In the data rows, the value 500 means zero.
Here are some points, one per row:
(570, 428, 549, 638, 515, 603, 406, 428, 273, 385, 583, 379, 313, 734, 422,
 567, 476, 590, 363, 550, 352, 631, 432, 499, 665, 368, 533, 484, 784, 425,
 266, 420, 660)
(175, 539, 557, 683, 514, 439, 296, 496, 521, 508, 357, 488, 498, 629, 326,
 581, 630, 543, 228, 756, 378, 442, 556, 572, 632, 262, 743, 430, 534, 643,
 549, 368, 471)
(507, 274, 473, 484, 393, 444, 621, 673, 693, 392, 361, 475, 646, 467, 314,
 777, 147, 358, 581, 404, 412, 407, 619, 619, 650, 320, 534, 585, 618, 331,
 478, 511, 395)
(999, 626, 447, 510, 499, 566, 314, 333, 605, 604, 342, 467, 163, 404, 422,
 775, 387, 414, 329, 291, 777, 391, 678, 638, 545, 436, 417, 364, 357, 548,
 480, 516, 270)
(218, 515, 435, 590, 674, 662, 657, 343, 455, 999, 436, 587, 782, 415, 527,
 413, 697, 277, 491, 708, 556, 0, 260, 451, 689, 241, 510, 400, 419, 638,
 92, 595, 554)
(675, 722, 546, 715, 594, 764, 504, 0, 645, 321, 444, 507, 619, 335, 650,
 653, 320, 233, 366, 299, 400, 183, 665, 600, 310, 442, 667, 457, 478, 714,
 552, 756, 795)
(114, 699, 473, 659, 380, 533, 443, 489, 419, 534, 655, 639, 660, 216, 582,
 448, 663, 270, 524, 449, 173, 411, 440, 580, 510, 479, 83, 263, 386, 691,
 409, 428, 267)
(551, 925, 613, 258, 296, 411, 720, 527, 590, 638, 393, 615, 966, 529, 669,
 456, 780, 245, 528, 240, 264, 403, 350, 446, 796, 394, 0, 481, 526, 460,
 689, 327, 491)
(436, 604, 366, 493, 371, 692, 407, 130, 297, 342, 623, 623, 223, 516, 548,
 200, 394, 224, 637, 231, 355, 788, 546, 383, 269, 550, 518, 425, 613, 684,
 427, 555, 468)
(448, 174, 547, 440, 605, 514, 621, 429, 672, 662, 488, 621, 756, 615, 582,
 580, 447, 521, 373, 342, 469, 689, 526, 604, 606, 628, 267, 636, 647, 354,
 526, 300, 392)
(561, 435, 666, 531, 439, 570, 466, 231, 335, 511, 625, 555, 234, 486, 525,
 332, 628, 319, 631, 91, 733, 477, 770, 469, 640, 745, 666, 606, 417, 748,
 589, 450, 498)
(620, 643, 400, 531, 626, 895, 182, 716, 465, 630, 644, 562, 551, 688, 484,
 285, 302, 434, 379, 420, 692, 582, 366, 471, 422, 435, 261, 576, 777, 417,
 629, 572, 665)
(313, 368, 514, 651, 608, 428, 358, 620, 524, 631, 408, 508, 548, 399, 482,
 622, 647, 518, 619, 505, 176, 537, 524, 521, 647, 691, 781, 329, 536, 345,
 498, 441, 333)
(328, 172, 622, 437, 287, 396, 664, 562, 365, 628, 377, 513, 0, 681, 715,
 392, 417, 621, 420, 778, 567, 432, 539, 534, 622, 722, 547, 403, 783, 196,
 524, 532, 256)
(630, 474, 488, 539, 513, 302, 667, 380, 444, 464, 494, 426, 579, 468, 213,
 620, 455, 610, 503, 679, 558, 699, 510, 797, 557, 323, 785, 627, 516, 546,
 490, 569, 500)
(492, 587, 418, 610, 408, 376, 581, 451, 385, 450, 290, 579, 627, 648, 588,
 261, 544, 706, 525, 673, 784, 551, 627, 568, 487, 689, 190, 478, 687, 426,
 402, 596, 719)
(788, 556, 508, 708, 464, 848, 593, 0, 237, 134, 563, 407, 563, 530, 679,
 364, 524, 261, 214, 341, 448, 528, 508, 273, 220, 657, 716, 401, 614, 704,
 551, 397, 512)
(357, 281, 397, 459, 766, 291, 545, 530, 289, 783, 361, 307, 0, 641, 704,
 110, 563, 668, 256, 507, 549, 554, 505, 427, 552, 760, 580, 450, 439, 546,
 511, 429, 552)
(468, 519, 642, 434, 443, 431, 637, 689, 412, 578, 404, 694, 462, 604, 703,
 79, 470, 485, 346, 328, 102, 496, 412, 264, 478, 397, 507, 408, 290, 378,
 308, 495, 427)
(342, 56, 301, 508, 321, 469, 434, 687, 448, 633, 421, 403, 744, 323, 213,
 664, 508, 416, 261, 108, 462, 124, 697, 481, 453, 636, 308, 507, 432, 397,
 598, 491, 550)
(250, 563, 271, 545, 466, 684, 540, 334, 424, 608, 509, 400, 652, 665, 504,
 673, 484, 642, 480, 795, 246, 767, 456, 572, 251, 559, 613, 635, 427, 692,
 516, 412, 314)
(683, 559, 492, 294, 344, 463, 83, 131, 391, 740, 499, 615, 389, 686, 613,
 450, 535, 403, 697, 371, 612, 478, 327, 716, 237, 692, 999, 516, 497, 473,
 439, 474, 294)
(462, 313, 655, 655, 392, 510, 485, 431, 615, 190, 519, 452, 640, 466, 234,
 591, 428, 392, 530, 692, 582, 438, 294, 537, 686, 432, 422, 290, 294, 621,
 421, 459, 725)
(436, 697, 753, 363, 758, 348, 478, 811, 498, 392, 166, 426, 586, 472, 357,
 785, 143, 611, 768, 663, 293, 497, 307, 614, 766, 340, 405, 539, 772, 637,
 584, 580, 717)
(736, 529, 578, 434, 518, 494, 613, 291, 565, 226, 437, 116, 702, 140, 510,
 353, 402, 681, 571, 617, 512, 467, 531, 447, 535, 465, 77, 399, 543, 277,
 464, 401, 306)
(594, 327, 803, 547, 543, 424, 315, 903, 321, 599, 446, 535, 621, 408, 373,
 441, 636, 500, 637, 607, 919, 494, 484, 599, 396, 661, 555, 417, 542, 362,
 548, 314, 349)
(395, 555, 527, 230, 640, 598, 582, 554, 311, 598, 563, 236, 465, 340, 568,
 686, 605, 669, 174, 531, 688, 663, 590, 589, 424, 410, 339, 523, 365, 362,
 567, 235, 837)
(323, 60, 744, 627, 824, 508, 761, 219, 578, 919, 768, 547, 572, 348, 370,
 346, 446, 476, 711, 447, 444, 286, 347, 486, 607, 135, 252, 479, 424, 684,
 396, 560, 369)
(86, 559, 406, 457, 352, 330, 583, 497, 945, 627, 717, 375, 396, 518, 649,
 662, 303, 499, 492, 262, 591, 324, 635, 551, 707, 456, 246, 551, 682, 545,
 185, 281, 592)
(821, 419, 606, 589, 401, 286, 459, 975, 640, 88, 477, 639, 721, 220, 585,
 421, 472, 487, 476, 533, 558, 283, 521, 641, 402, 374, 786, 611, 588, 571,
 454, 478, 300)
(510, 84, 368, 552, 490, 465, 620, 666, 410, 408, 529, 567, 613, 356, 688,
 228, 577, 647, 386, 329, 496, 625, 429, 636, 587, 487, 304, 591, 406, 609,
 620, 675, 310)
(319, 367, 369, 470, 453, 607, 427, 561, 618, 255, 454, 577, 228, 454, 239,
 612, 815, 690, 652, 532, 626, 312, 501, 758, 585, 124, 415, 635, 346, 208,
 357, 522, 499)
(146, 527, 501, 434, 479, 386, 443, 630, 267, 695, 604, 463, 766, 448, 424,
 714, 575, 523, 235, 456, 512, 559, 606, 565, 603, 667, 656, 276, 491, 246,
 379, 689, 605)
(609, 453, 273, 362, 359, 287, 417, 377, 302, 363, 416, 358, 591, 295, 863,
 496, 538, 307, 437, 589, 598, 786, 555, 375, 521, 266, 614, 723, 343, 341,
 509, 497, 511)
(560, 166, 576, 408, 349, 534, 620, 463, 475, 679, 546, 347, 575, 594, 638,
 850, 593, 451, 543, 540, 199, 764, 423, 401, 362, 643, 506, 362, 337, 518,
 376, 640, 618)
(881, 774, 489, 455, 713, 214, 707, 321, 320, 450, 525, 864, 296, 473, 406,
 694, 781, 570, 286, 617, 687, 358, 380, 379, 404, 834, 830, 621, 603, 540,
 369, 670, 460)
(402, 412, 462, 313, 345, 752, 408, 458, 278, 601, 592, 438, 276, 572, 652,
 425, 538, 745, 559, 760, 545, 315, 528, 351, 750, 606, 761, 536, 468, 365,
 571, 553, 578)
(918, 732, 551, 666, 705, 389, 448, 389, 674, 87, 717, 964, 828, 670, 351,
 510, 628, 552, 657, 376, 438, 999, 899, 370, 730, 419, 481, 371, 728, 657,
 404, 549, 491)
(466, 670, 695, 496, 161, 578, 428, 793, 485, 761, 502, 526, 426, 479, 648,
 330, 473, 886, 396, 594, 633, 643, 576, 621, 279, 516, 742, 519, 411, 689,
 557, 444, 578)
(841, 786, 490, 554, 657, 621, 453, 611, 560, 194, 743, 818, 534, 411, 541,
 548, 357, 252, 474, 421, 65, 323, 580, 366, 820, 680, 210, 515, 202, 648,
 599, 475, 388)
(357, 432, 397, 631, 568, 551, 537, 693, 405, 496, 399, 301, 581, 499, 492,
 735, 285, 776, 675, 156, 507, 531, 537, 344, 617, 610, 220, 769, 449, 487,
 354, 412, 401)
(263, 635, 681, 340, 493, 521, 274, 476, 304, 184, 648, 369, 372, 620, 644,
 391, 393, 430, 473, 474, 342, 340, 829, 596, 322, 631, 566, 558, 556, 444,
 476, 615, 471)
(380, 342, 378, 485, 527, 485, 841, 668, 463, 484, 406, 585, 510, 424, 168,
 350, 652, 341, 609, 753, 478, 501, 432, 808, 578, 649, 672, 645, 275, 355,
 529, 489, 724)
(652, 453, 442, 258, 596, 538, 266, 341, 692, 473, 424, 887, 199, 386, 636,
 323, 405, 644, 795, 628, 465, 294, 626, 219, 352, 386, 634, 169, 568, 548,
 745, 496, 719)
(466, 581, 668, 465, 456, 643, 409, 370, 560, 331, 408, 609, 380, 292, 887,
 586, 375, 441, 646, 312, 324, 413, 372, 516, 145, 584, 276, 947, 515, 596,
 528, 800, 556)
(591, 347, 555, 842, 314, 372, 530, 361, 679, 569, 378, 486, 366, 810, 439,
 601, 259, 641, 626, 530, 533, 717, 485, 414, 564, 340, 579, 651, 352, 254,
 636, 503, 396)
(458, 632, 292, 701, 701, 523, 643, 622, 807, 371, 620, 243, 664, 545, 750,
 521, 480, 202, 418, 406, 309, 711, 354, 690, 525, 410, 756, 493, 370, 208,
 621, 514, 572)
(386, 905, 620, 361, 402, 549, 256, 494, 599, 235, 566, 386, 581, 701, 226,
 316, 626, 267, 383, 657, 658, 553, 417, 451, 533, 728, 592, 487, 468, 687,
 585, 594, 392)
(612, 566, 499, 364, 523, 413, 369, 576, 637, 659, 734, 446, 40, 530, 250,
 176, 161, 771, 582, 165, 462, 310, 395, 510, 217, 338, 292, 540, 538, 135,
 661, 598, 255)
(660, 150, 527, 455, 535, 181, 438, 612, 617, 881, 329, 461, 362, 624, 491,
 541, 274, 302, 687, 832, 604, 452, 651, 694, 472, 601, 322, 610, 302, 631,
 653, 463, 398)
(644, 112, 476, 539, 515, 333, 261, 690, 563, 551, 237, 362, 269, 607, 489,
 331, 681, 745, 551, 296, 494, 321, 471, 527, 571, 454, 476, 591, 645, 619,
 740, 330, 371)
(539, 595, 614, 778, 424, 459, 499, 710, 554, 592, 437, 528, 502, 426, 568,
 657, 527, 377, 722, 615, 999, 610, 556, 437, 589, 556, 419, 148, 577, 443,
 643, 557, 452)
(205, 468, 464, 503, 274, 451, 673, 494, 484, 320, 564, 325, 521, 449, 422,
 876, 693, 335, 235, 537, 436, 455, 363, 487, 245, 361, 589, 336, 743, 814,
 567, 416, 605)
(191, 503, 335, 492, 453, 602, 593, 558, 570, 335, 578, 362, 577, 623, 316,
 630, 801, 491, 649, 328, 447, 382, 517, 195, 223, 433, 289, 436, 345, 445,
 506, 508, 591)
(864, 845, 312, 456, 518, 502, 550, 401, 598, 450, 683, 705, 272, 585, 615,
 543, 533, 198, 540, 517, 506, 390, 333, 549, 468, 668, 109, 356, 310, 634,
 339, 583, 512)
There is one direction along which these points spread out most. Take the direction at right angles to it along which they spread out most. Then take the direction at right angles to both along which they spread out most. Go by this last direction. For each point below, how far along it does it lie, from 0 to 99? The average is 50, and the first point in the table lies past the average. One standard deviation of the points above along it is 16.
(512, 800, 423, 821, 542, 217, 456, 473, 203, 458, 682, 483, 881, 723, 874,
 396, 393, 436, 440, 629, 490, 372, 398, 356, 579, 465, 239, 486, 381, 591,
 701, 529, 615) 53
(510, 459, 474, 646, 653, 640, 729, 944, 530, 476, 547, 633, 508, 619, 651,
 305, 357, 379, 548, 574, 530, 549, 513, 387, 192, 494, 493, 487, 497, 432,
 299, 527, 443) 45
(731, 572, 337, 369, 361, 566, 616, 557, 533, 342, 740, 275, 703, 507, 730,
 405, 387, 668, 425, 578, 386, 415, 570, 492, 527, 471, 732, 489, 576, 496,
 430, 522, 757) 59
(265, 498, 462, 607, 592, 383, 472, 430, 748, 525, 498, 527, 582, 368, 262,
 459, 699, 548, 429, 970, 639, 936, 614, 402, 269, 502, 483, 819, 445, 497,
 375, 371, 586) 69
(389, 506, 383, 625, 602, 519, 575, 420, 457, 648, 580, 371, 611, 527, 326,
 495, 283, 558, 520, 207, 151, 466, 434, 710, 365, 596, 159, 620, 464, 327,
 561, 382, 656) 42
(502, 795, 612, 351, 785, 442, 595, 579, 675, 246, 404, 747, 846, 584, 600,
 499, 579, 672, 692, 467, 831, 421, 372, 469, 470, 426, 834, 530, 471, 678,
 603, 645, 510) 52
(599, 161, 699, 545, 419, 432, 515, 180, 582, 594, 463, 394, 389, 650, 618,
 546, 865, 651, 228, 695, 676, 858, 314, 592, 574, 455, 731, 630, 557, 412,
 492, 606, 612) 73
(503, 619, 629, 305, 620, 738, 599, 657, 670, 510, 440, 289, 328, 459, 454,
 716, 611, 293, 669, 594, 363, 395, 578, 478, 496, 408, 585, 671, 619, 224,
 708, 432, 638) 50
(429, 613, 435, 590, 467, 667, 565, 569, 571, 579, 470, 481, 609, 502, 360,
 679, 472, 643, 471, 525, 586, 623, 614, 504, 719, 459, 505, 566, 412, 697,
 390, 746, 210) 54
(613, 517, 474, 525, 633, 607, 267, 751, 482, 533, 603, 632, 401, 460, 226,
 590, 302, 349, 639, 506, 644, 401, 320, 274, 697, 382, 778, 630, 602, 519,
 695, 420, 183) 36
(697, 669, 237, 394, 447, 739, 484, 314, 258, 426, 355, 748, 136, 488, 681,
 239, 503, 707, 468, 564, 368, 694, 579, 400, 477, 656, 488, 285, 483, 576,
 517, 346, 619) 49
(265, 633, 394, 241, 336, 267, 420, 451, 550, 716, 492, 388, 692, 0, 364,
 510, 662, 667, 495, 437, 797, 757, 328, 412, 560, 612, 742, 397, 526, 380,
 410, 493, 642) 70
(877, 616, 553, 312, 548, 436, 648, 810, 457, 926, 388, 375, 206, 584, 45,
 394, 548, 500, 727, 438, 559, 313, 506, 305, 403, 435, 554, 418, 857, 505,
 528, 734, 417) 30
(191, 329, 554, 170, 532, 607, 436, 198, 501, 205, 430, 483, 679, 601, 356,
 693, 368, 774, 422, 678, 392, 608, 522, 511, 349, 447, 637, 315, 275, 628,
 322, 210, 581) 76
